One turn or mirror swaps these rows in pairs. Which row does each one swap with?
The rows were stretched afterwards, more along some directions than others.
Z316: [-0.67, -0.47, -2.05, -0.40, 0.30, 0.09, -2.24, -2.34, 2.86, -3.27, 0.33, -3.51, -1.78, 2.20, 1.41, -0.81, -0.45, -0.64, -1.52, -0.47, 0.79]
Z658: [-0.81, -2.91, -1.77, -0.78, 0.17, 2.72, -3.27, -1.63, 2.96, -3.14, -0.47, -0.50, -1.70, -0.47, -1.15, -0.89, 2.10, 0.60, -1.07, -0.97, 0.49]
Z248: [-0.52, 0.54, 0.83, -0.61, 0.11, 2.09, 0.95, -1.60, 2.19, -2.27, -1.87, 0.88, -0.35, 1.02, -0.27, 0.37, 1.48, 0.22, -1.98, 0.04, -0.42]
Z110: [-0.17, -2.62, -1.39, 0.54, 1.80, 2.55, -2.76, -3.04, 1.30, -1.47, 0.25, -0.69, -2.61, 1.11, -0.99, 1.06, 0.48, 1.50, -1.19, 1.84, 1.36]
Z440: [-0.94, 0.80, 1.51, 0.96, 1.19, 1.30, -0.96, -0.44, 2.49, -1.03, -1.82, -0.23, -0.99, 0.53, -0.12, 1.27, 0.26, 0.41, -1.48, -0.85, -0.60]
Z210: [-0.26, 0.90, 1.22, 0.84, 2.16, 2.43, -2.02, -0.30, 3.77, -1.24, -0.15, 0.56, -2.15, 1.81, -0.81, 0.56, 0.75, 0.79, 0.05, 1.24, -1.55]
Z38: [-0.60, 1.70, -0.36, -1.05, 2.31, 1.78, -1.71, -0.44, 2.43, -1.56, 1.06, -0.90, -1.15, 0.93, -0.26, -0.78, 1.26, 1.80, -1.39, 1.89, 2.00]
Z120: [-2.42, -1.11, -1.32, -2.84, -0.58, 0.86, -5.44, -2.61, 2.10, -3.68, 0.08, -1.37, -2.50, 1.98, -0.33, -1.46, 0.35, 1.18, -0.49, -0.37, 0.45]
Z449: [-0.61, -1.99, -3.50, 0.80, 0.48, 2.16, -2.10, -3.33, 2.47, -2.61, 0.43, -1.05, -0.24, -0.03, 0.59, 0.21, -0.55, 0.17, -2.94, 1.63, 1.86]
Z768: [-0.70, 0.89, -0.70, -0.97, -0.68, 0.46, -2.04, -0.66, 1.85, -1.09, -0.90, -1.96, -0.76, 2.58, 2.00, -1.21, 0.23, -0.65, -2.01, 0.19, 0.37]
Z111: [-0.66, -1.10, -0.86, -0.39, 2.04, 2.39, -0.61, 0.24, 2.28, -0.34, 2.26, -0.80, 0.00, 0.46, -0.97, 0.75, 0.75, 1.99, -0.09, 1.87, 1.05]
Z26: [-0.01, -0.45, 0.30, 2.07, 2.58, 2.25, -1.41, -0.59, 0.93, 0.85, 0.07, 1.12, -1.39, -0.09, -0.85, 0.16, 1.21, 0.38, -1.07, 1.91, 0.67]
Z370: [1.17, -0.89, -2.23, 1.36, 1.55, 2.45, 0.21, -1.55, -0.11, -0.63, 1.45, -1.41, 0.56, 0.82, -0.33, 0.95, 0.62, -0.91, -1.41, 1.35, -0.21]
Z62: [-0.03, -1.85, -2.33, -0.11, 2.70, 2.96, -1.54, -1.24, 0.14, -1.43, 2.77, -1.20, 0.23, 2.12, -1.16, 1.10, 1.79, 1.68, -0.46, 0.49, 1.11]
Z284: [-1.69, 2.54, 0.59, -1.26, 0.59, 1.00, -2.20, -0.45, 4.45, -3.30, -0.77, -0.56, -1.69, 3.17, 0.70, -0.53, -0.43, -0.01, -0.33, 1.47, -1.17]
Z477: [-0.33, 0.09, 1.13, 1.79, 2.84, 2.31, -1.40, 0.34, 2.39, 0.59, 0.01, -0.12, -1.60, 1.06, -1.77, -0.32, 1.96, 0.76, -0.75, 1.17, 0.19]
Z934: [-1.54, 0.26, -0.29, -0.35, -0.59, 0.88, -2.87, -2.01, 2.27, -1.25, 0.52, -2.44, -1.51, 0.03, -0.55, -2.21, 1.05, 0.99, 0.12, 3.59, 0.69]
Z763: [-0.64, -1.24, -0.61, -0.09, -1.43, 1.01, -2.54, -1.37, 3.88, -2.62, -1.95, -0.76, -2.83, 0.48, 1.66, -0.59, -0.50, 0.32, -2.44, -0.74, -0.94]
Z999: [-1.10, 0.03, 0.56, -0.80, 1.50, 1.31, -1.57, -1.20, 3.95, -2.29, -2.23, 1.04, -0.64, 2.01, -1.51, 0.48, 0.26, 0.05, -1.76, 1.33, -0.05]
Z748: [0.62, -1.33, -0.32, 2.16, -0.16, 1.91, -1.44, -1.36, 0.09, 0.83, 0.12, -0.35, -1.91, -0.88, -0.25, -1.15, 1.01, 1.24, -1.86, 1.45, 1.54]
Z914: [-1.73, 1.22, -0.29, -1.48, 1.22, 1.09, -2.07, -1.76, 1.98, -3.69, -0.73, -1.74, -2.39, 2.21, -0.08, -0.44, -0.14, -0.28, -0.06, 0.13, -1.01]
Z177: [1.65, -1.21, -0.57, 0.59, 1.56, 2.23, -1.85, -1.47, -0.31, 0.62, 1.54, 0.61, -2.53, 1.99, -0.59, 0.51, 2.18, 0.67, -0.93, -0.07, 2.01]
Z505: [0.19, -0.07, -0.15, -1.60, -0.27, 1.08, -2.67, -0.85, 1.88, -0.56, 1.78, 0.36, -0.94, 1.44, 0.43, -0.73, 0.37, 0.33, -0.45, 1.33, 1.66]
Z794: [-0.92, -2.90, -2.00, -0.57, 1.80, 1.70, -1.88, 0.27, 0.37, 0.42, 1.94, 0.13, -0.65, 0.15, -0.77, -0.62, 2.69, 2.08, -0.60, 0.17, 1.84]
Z533: [-0.53, -1.25, 0.26, -0.83, -0.83, 1.27, -4.63, -1.48, 0.95, -0.82, -0.94, -0.45, -3.45, -0.36, 0.57, -3.28, 1.69, 2.13, -0.74, 0.38, 0.73]
Z740: [-2.30, 0.27, -1.31, 0.28, 0.32, 2.22, -1.45, -1.80, 3.81, -3.77, -0.99, -0.23, -0.67, -1.21, 1.01, -0.60, 0.35, 0.79, -1.52, 1.85, 0.27]
Z75: [-0.57, -1.14, -1.60, 0.37, 1.18, 2.91, -2.22, -2.75, 3.05, -1.88, 0.09, -1.22, -2.06, 0.52, -1.33, -0.19, -0.37, 2.08, -1.81, 1.97, 1.77]
Z979: [-0.35, 1.47, -0.58, 0.91, 1.41, 1.00, -0.40, -1.85, 4.50, -2.99, -0.70, -0.45, -1.08, 2.03, 0.29, 0.37, -0.94, -0.38, -1.54, 0.27, -1.30]
Z296: [-1.68, -2.21, -1.52, -2.02, -0.11, 2.49, -3.29, -2.07, 0.21, -1.44, -0.74, 1.14, -0.29, 0.49, 0.06, -0.85, 2.50, 1.33, -2.13, -0.15, 1.47]
Z457: [-1.88, -2.69, -2.31, -0.27, -0.05, 2.01, -1.46, -1.13, 2.74, -1.05, -0.58, 0.80, 0.13, -0.75, -1.06, -0.87, 1.32, 0.56, -1.75, 0.69, 0.74]
Z99: [-0.75, 0.36, -0.93, -0.69, -0.50, 1.28, -2.35, -0.34, 0.45, 0.53, 1.58, -1.63, 0.10, 1.44, 2.19, -0.99, 2.17, 0.49, -0.98, 1.34, 1.90]
Z386: [-1.67, -1.59, -1.29, 0.21, 3.16, 2.46, -0.88, -0.82, 1.20, -0.77, 2.23, 0.25, 0.48, 0.58, -2.07, 0.22, 2.03, 1.55, 0.01, 1.18, 1.99]
Z743: [-0.81, -0.60, -1.35, -1.12, 2.42, 2.66, -2.18, -0.73, -0.49, -1.69, 3.15, -2.94, -0.44, 1.78, -1.28, -0.49, 1.55, 1.08, 0.44, 0.38, 1.81]
Z108: [-2.15, 1.11, -0.54, 0.61, 1.17, 1.74, -1.74, -2.20, 5.53, -3.63, -1.00, -0.27, -0.51, -0.10, 0.79, 0.85, -0.43, -0.59, -2.39, 2.11, 0.42]
Z639: [0.39, -0.50, -1.09, 0.17, 1.66, 2.68, -2.93, -2.79, 2.31, -3.36, -0.74, -0.32, -2.55, 0.92, -0.92, -0.79, 0.81, 1.45, -2.70, -0.42, 1.24]
Z742: [-1.68, -0.34, -2.59, 0.76, 1.12, 1.85, -2.41, -2.09, 2.27, -2.47, 1.55, -2.68, 0.33, 0.83, -0.21, 0.81, 0.39, 0.77, -1.79, 2.23, 0.22]
Z43: [-0.72, 1.04, -0.08, 0.08, 1.18, 0.96, -1.41, -1.01, 1.98, -0.41, -0.54, 0.13, 0.32, 2.78, 1.85, 0.15, 0.47, 0.00, -1.65, 0.52, 1.56]
Z175: [0.12, -0.04, 1.21, 1.00, 2.30, 1.78, -2.77, -2.52, 3.76, -3.13, -1.55, 0.58, -4.36, 0.08, -1.86, -0.07, 0.67, 1.62, -0.16, 1.45, -0.36]
Z204: [-1.85, -1.46, -2.21, -0.53, 0.41, 1.53, -2.81, -0.74, 0.89, -2.78, 0.91, -0.39, 1.10, 0.87, 0.49, -0.96, 1.03, 1.38, -1.53, 1.63, 1.64]
Z493: [-0.14, -0.78, 0.73, -0.29, 0.48, 2.67, -0.78, -1.29, 3.84, -2.98, -2.91, -0.12, -2.81, 0.79, -0.58, 0.20, -0.72, 1.47, -2.33, -1.30, -0.96]
Z907: [-1.38, -1.61, -1.77, -0.89, -0.42, 1.40, -1.44, -0.01, 2.34, -0.55, 1.41, 0.16, 0.13, 0.06, 0.46, -1.01, 1.90, 0.63, 0.00, 1.17, 0.70]
Z601: [-0.60, 0.20, -1.84, -0.16, 1.82, 2.81, -0.73, -1.34, 1.61, -4.25, 0.43, -1.76, -0.41, 2.03, 0.04, 0.54, 0.81, 1.03, -1.78, 0.49, 0.24]
Z145: [0.39, -0.43, -0.20, -0.21, -0.26, 1.34, -3.73, -2.66, 0.52, -0.39, 1.56, -0.44, -2.30, 1.51, -0.11, -0.97, 0.86, 0.10, -0.03, 1.08, 2.51]
Z888: [0.18, -1.30, 0.19, 0.99, 0.93, 1.80, -1.31, -2.42, 0.99, -2.96, -0.39, -0.36, -3.84, 0.76, -1.06, 0.21, 1.31, 2.72, -0.90, 0.41, 0.82]
Z905: [-2.51, -0.63, -0.39, 1.10, 0.95, 2.32, -2.58, -0.72, 4.30, -3.20, -2.33, -0.71, -1.12, -0.75, 0.93, -0.20, 1.16, 1.09, -1.42, 0.71, -0.98]
Z117: [-0.98, 0.06, -2.37, 2.19, 3.09, 1.65, -1.99, -2.57, 3.80, -0.97, 1.03, -1.32, -0.68, 0.06, -1.69, -0.22, 0.36, 0.80, -0.64, 2.45, 2.25]
Z260: [-0.93, -0.06, -0.26, 0.86, 0.01, 1.80, -1.78, -0.81, 2.93, -3.11, -2.43, 1.24, -2.23, 2.76, 0.70, -0.20, 1.33, 0.03, -2.13, -0.53, -1.47]
Z546: [-0.80, -0.11, -0.94, -0.23, -0.15, 1.31, -1.77, -0.20, 2.65, -0.02, 2.27, -0.19, -1.31, 0.04, 0.24, -0.39, 1.40, 1.16, 0.40, 2.56, -0.17]
Z290: [1.08, -1.58, 0.34, -0.19, -0.98, 2.22, -2.70, -1.98, 1.61, -1.62, -0.55, -0.14, -4.07, 0.96, 0.51, -1.02, 0.67, 1.00, -0.96, -0.70, -0.28]
Z423: [0.64, -0.45, -0.55, 2.26, 0.51, 2.51, -0.71, -1.02, 0.32, 0.27, 0.38, -0.49, -0.38, 0.08, 0.34, 0.14, 1.30, -0.64, -1.40, 2.03, 0.31]
Z119: [-0.78, -3.28, -2.88, -1.51, 0.05, 3.11, -3.45, -2.27, 1.74, -1.90, 1.25, -0.56, -0.31, 0.13, -0.67, -0.47, 1.38, 1.08, -1.54, 1.19, 1.64]
Z255: [0.74, -1.63, 1.54, -0.43, 1.43, 2.13, -0.90, -0.35, 3.68, -1.73, -2.28, 1.62, -3.16, 0.55, -0.11, 0.66, 0.50, 2.18, -1.98, -1.01, -0.24]
Z44: [-1.03, 1.92, 0.71, -0.35, 2.96, 2.79, -1.68, -0.01, 4.70, -1.55, 0.57, 0.34, -1.96, 1.85, -1.60, -0.71, 1.39, 0.34, 0.23, 1.17, 0.16]
Z735: [-0.05, -1.38, -0.24, -2.06, 1.41, 1.07, -2.49, -1.89, -0.10, -1.56, 0.56, -0.07, -1.53, 3.06, -1.05, 1.24, 1.77, 1.51, -0.95, -0.51, 1.58]
Z548: [1.04, 0.21, 0.21, 2.49, 2.95, 3.26, 0.69, -1.03, 2.92, -0.75, -0.38, -0.18, -2.13, 1.51, -1.33, 1.60, 0.22, 0.05, -1.02, 1.22, -0.99]
Z651: [-1.92, 0.46, -0.56, 0.13, 0.33, 2.00, -1.50, -1.08, 3.82, -2.74, -1.47, -0.31, -0.12, -0.49, 1.30, -0.96, 0.64, -0.92, -0.52, 1.13, -1.05]
Z555: [-1.08, -2.44, -1.21, -0.72, 1.20, 1.98, -3.62, -0.85, 2.13, -1.64, 0.99, -0.28, -1.54, -0.97, -1.23, -0.82, 1.34, 1.02, 0.47, 1.03, 0.68]
Z123: [0.10, -2.95, -2.96, 0.62, 0.38, 3.11, -2.56, -2.69, 1.40, -3.44, 0.63, -1.71, -2.62, 0.44, -0.94, -0.07, 1.58, 0.17, -1.06, -0.04, -0.27]

Z907 pairs with Z423
Z43 pairs with Z905
Z145 pairs with Z658
Z440 pairs with Z117
Z120 pairs with Z639
Z260 pairs with Z204
Z477 pairs with Z386
Z296 pairs with Z533
Z742 pairs with Z979
Z768 pairs with Z740
Z44 pairs with Z743
Z748 pairs with Z457
Z449 pairs with Z763
Z62 pairs with Z210

